[[142 127 142 123 117 117 140]
 [132 103 121 142 131 135 147]
 [116 126 112 144 147 150 127]] gives 112

[127 145 123 155 132 121] gives 145

[123 125 113 158 142 113] gives 125

[108 103 132 144 122] gives 108

[147 120 121 134 154 147 112] gives 121

[[143 130 122 128 149 102 128]
 [124 110 113 131 107 110 121]] gives 113

[152 123 130 141 139 110] gives 123

[[117 139 122 157 113 118]
 [123 107 157 118 119 137]] gives 107
---
[[106 145 129 123 124]
 [139 111 121 118 118]
 [127 128 103 130 129]] ans = 128

[125 154 107 146] ans = 125

[101 103 112 114] ans = 101

[[100 153 134 123 157 121 129]
 [101 107 128 129 125 154 130]
 [119 154 126 142 101 151 119]] ans = 142

[132 127 137 152] ans = 132

[125 112 134 151 124 135] ans = 134
---
[103 113 108 142] result: 142, 113

[[122 130 116 113 139 116 117]
 [114 106 129 125 150 106 106]] result: 150, 139

[[114 131 141 135 138 117]
 [141 148 102 146 124 151]
 [118 136 133 142 140 121]] result: 151, 148

[120 140 104 126 129 144] result: 144, 140

[[125 126 133 138 135 116 124]
 [150 114 126 136 135 118 112]
 [141 122 122 127 131 130 125]] result: 150, 141

[122 141 106 112 129 121] result: 141, 129

[103 118 120 109 111] result: 120, 118

[151 121 107 136 108 137] result: 151, 137

[133 108 107 103 118] result: 133, 118
---
array([[122, 125, 141, 124, 154],
       [132, 123, 132, 132, 123]]) -> 132

array([[152, 128, 136, 120],
       [115, 120, 131, 121],
       [147, 133, 130, 129]]) -> 115

array([[135, 131, 131, 138, 125, 104, 137],
       [154, 151, 102, 150, 151, 110, 149],
       [146, 132, 129, 121, 123, 151, 146]]) -> 154

array([[101, 118, 144, 122, 139],
       [125, 136, 102, 121, 117]]) -> 125

array([[126, 103, 126, 131],
       [109, 124, 130, 126]]) -> 109

array([[133, 143, 117, 129, 115],
       [108, 147, 128, 134, 105]]) -> 108

array([[106, 100, 142, 144, 139, 134],
       [114, 114, 122, 138, 133, 114],
       [116, 130, 123, 141, 121, 101]]) -> 114

array([[103, 137, 129, 131, 113, 116],
       [147, 104, 133, 114, 133, 131],
       [123, 139, 125, 134, 124, 134]]) -> 147
---
Q:
[[141 102 154 110 108]
 [144 106 150 102 105]]
A: 144

Q: [118 126 107 101 135 125]
A: 126

Q: [126 106 134 123 135]
A: 126

Q: [118 152 123 135 142]
A: 118

Q:
[[132 133 118 133 148 123]
 [131 137 119 136 122 118]
 [131 106 145 132 138 146]]
A: 106

Q:
[[145 103 138 149 139 113]
 [127 108 133 110 121 115]]
A: 108

Q:
[[147 110 127 105 147 126]
 [133 152 104 128 139 115]
 [133 116 114 126 104 137]]
A: 116
---
[111 121 151 140 120 118] ⇒ 121
[106 153 103 100 143 135] ⇒ 153
[142 148 115 119 136 153] ⇒ 148
[124 128 123 126 107 133] ⇒ 128
[106 113 127 101 133 151] ⇒ 113
[147 158 135 121 145 149] ⇒ 158
---
[[115 131 143 128 115 110]
 [137 106 125 145 152 123]
 [121 138 126 128 115 126]] Out: 137

[[117 122 135 121 121 129]
 [125 106 135 138 121 136]] Out: 117

[[127 112 128 118 126 141 134]
 [118 135 118 130 126 135 149]] Out: 127

[[122 142 122 126 153]
 [142 128 101 138 123]
 [109 135 112 102 139]] Out: 142

[[137 134 131 125]
 [154 150 134 112]] Out: 137

[[102 122 117 120]
 [111 135 121 136]
 [114 136 122 137]] Out: 111
---
[142 157 147 150] --> 142

[[139 142 111 121 131 114]
 [116 102 137 124 124 140]
 [135 143 114 139 120 135]] --> 102

[103 142 116 148 118] --> 103

[138 142 149 139] --> 138

[[106 133 118 139]
 [103 128 118 141]] --> 103

[157 141 151 130 147 131] --> 130

[121 123 107 141 133 150 139] --> 107

[[123 136 129 152 132 128 111]
 [127 135 131 136 134 141 131]] --> 111

[[126 125 135 132 123]
 [121 140 142 132 129]
 [124 149 157 126 131]] --> 121
---
[107, 118, 104, 116, 117, 125]
117

[154, 120, 113, 118]
118

[121, 119, 109, 124, 153, 122, 139]
124

[139, 121, 130, 155]
130

[[129, 138, 115, 129, 130, 137],
 [124, 153, 111, 150, 136, 126]]
138

[155, 108, 104, 138, 129, 115, 118]
129
---
[[117 109 127 154 122 128 153]
 [121 118 133 139 125 112 133]]: 128

[[137 152 110 112 136 135 124]
 [131 126 124 111 128 121 134]
 [129 110 137 117 121 124 129]]: 121

[[138 104 147 143 120 128 111]
 [106 113 130 126 128 133 138]]: 128

[[120 148 143 106 119 152 149]
 [131 133 113 146 149 144 138]]: 152

[[148 141 117 153 142 137 146]
 [118 108 145 133 118 141 121]
 [137 140 136 146 124 120 125]]: 141

[[137 153 100 136]
 [137 153 100 121]
 [137 142 100 136]]: 100

[[119 143 131 103 146 120 116]
 [126 129 125 138 121 127 129]]: 120

[[119 119 105 121]
 [138 114 132 148]
 [113 120 103 125]]: 132
---
[128 128 140 152] ans = 128
[150 123 136 118 138 134 138] ans = 138
[154 150 108 137 148] ans = 108
[118 120 103 152] ans = 120
[153 108 134 133 103 139 112] ans = 103
[114 112 107 104] ans = 112
[141 127 103 148 115 116] ans = 148
[146 138 130 102 114 131 105] ans = 114
[125 151 121 124 129 112 118] ans = 129
---
[[129 128 128 128]
 [129 129 128 128]
 [106 116 126 127]] -> 129

[[114 108 129 148 158 149]
 [127 111 124 142 153 136]] -> 127

[[130 124 126 132 130]
 [151 129 139 130 136]
 [134 120 125 132 129]] -> 151

[[130 137 129 140 104 125 119]
 [127 120 120 129 143 126 129]
 [130 120 129 112 121 153 134]] -> 127

[[124 126 118 118 117 117 126]
 [118 112 149 146 150 147 133]
 [137 141 115 121 116 119 127]] -> 118

[[121 107 114 110 108 106]
 [133 106 114 144 108 105]
 [130 145 139 127 143 146]] -> 133
---
[125 122 102 118 106] >> 106
[153 107 143 146] >> 146
[132 102 136 114 129 127 150] >> 150
[109 100 146 126] >> 126
[ 98 146 117 140 112 140 109] >> 109
[109 100 142 114 102 137 138] >> 138
[130 140 107 142 128 131] >> 131
---
[[131 133 109 124 128 114 124]
 [144 120 104 139 124 108 137]
 [135 133 107 127 127 116 123]]	127

[[115 145 134 114 133 134]
 [140 155 128 106 148 137]]	106

[[154 136 115 126 128 115]
 [110 115 117 115 113 121]
 [116 105 119 127 131 123]]	127

[[146 100 126 150]
 [124 111  98 126]]	111

[[125 124 122 144]
 [ 98 150 135 121]]	150

[[130 154 108 128 124 139]
 [136 133 158 122 117 109]]	122
---
[[140 133 148 136 129 142]
 [138 115 103 137 125 129]]: 148, 103

[[103 120 135 143 150]
 [113 116 124 123 132]]: 150, 103

[100 105 133 113 151]: 151, 100

[106 137 124 146 121 122]: 146, 106

[106 151 139 141]: 151, 106

[130 134 142 147 149 124 115]: 149, 115

[[104 119 141 124 139]
 [111 106 114 133 108]
 [140 136 117 135 123]]: 141, 104
